In the rows, 128 means zero.
Each path below is one point turned by a fixed rotation once a step. After each direction that follows a path, write how fast that rotation turns it, in deg/step (0 if it stays still).
Each turn is a multiple of 5 degrees from 10 to 175, or 0.
Each row of a path follows its step; steps can be skipped.

step 0: [133 112 146 128 132 119 139 131 136 116 128 117 135 126 142 130 130 125
 126 140 121 131 137 125 127 128 141 117 120 127 119 132 115 116 132 132
 129 142 118 126 117]
step 1: [136 119 124 119 124 131 137 145 125 131 126 126 135 129 136 123 135 138
 139 142 121 136 144 124 133 129 139 137 116 119 128 147 125 138 134 123
 133 130 129 132 111]
step 2: [124 128 125 121 116 124 123 146 130 130 121 110 123 130 137 116 126 130
 123 141 125 127 131 122 127 131 141 144 120 136 140 143 121 111 137 128
 125 116 126 124 131]
step 3: [139 131 125 144 117 135 137 136 146 143 120 115 127 132 139 132 135 143
 132 134 121 119 116 120 131 128 133 138 137 133 130 130 123 124 124 136
 122 117 132 128 118]
step 4: [132 128 123 126 132 137 139 127 139 140 120 118 107 123 149 123 134 128
 125 126 132 124 119 137 123 135 137 123 128 122 124 139 116 134 128 143
 127 134 127 114 137]
step 5: [116 127 140 125 119 131 128 121 140 154 130 121 125 122 146 138 132 134
 126 123 118 132 133 130 128 131 129 114 113 130 118 131 119 125 133 130
 131 139 126 130 119]
step 6: [117 110 129 118 127 134 127 132 125 130 116 123 121 123 135 140 128 139
 132 138 123 151 126 115 120 128 127 121 117 120 121 134 126 140 144 134
 119 123 127 130 124]
step 7: [123 126 120 126 119 137 124 140 124 136 117 127 121 149 142 142 116 130
 112 129 125 136 138 115 129 133 136 126 123 121 134 138 136 121 133 133
 134 119 127 141 130]
step 8: [133 128 139 136 127 125 129 134 131 120 110 109 120 131 140 141 123 132
 126 143 119 132 132 127 120 136 128 124 145 132 127 129 129 121 117 142
 136 116 121 137 126]
step 9: [151 130 139 128 122 136 138 138 136 117 121 131 115 134 139 131 144 135
 122 136 118 120 131 134 128 127 129 118 120 116 124 138 126 131 121 137
 143 130 131 134 128]
[126 125 130 130 127 126 127 127 127 125 126 132 128 126 128 134 124 125
 128 132 127 131 130 129 131 127 132 125 128 122 127 126 128 128 126 128
 134 124 130 129 131]	40
[126 131 128 125 130 130 126 126 126 128 132 126 125 129 132 132 124 128
 133 125 130 128 127 124 127 125 128 127 128 130 126 124 130 129 132 134
 129 130 131 132 129]	40
[129 129 132 128 129 129 131 126 128 128 132 125 127 130 129 126 130 127
 127 130 126 129 127 134 131 133 133 124 130 129 125 125 133 132 126 130
 130 131 125 126 127]	80
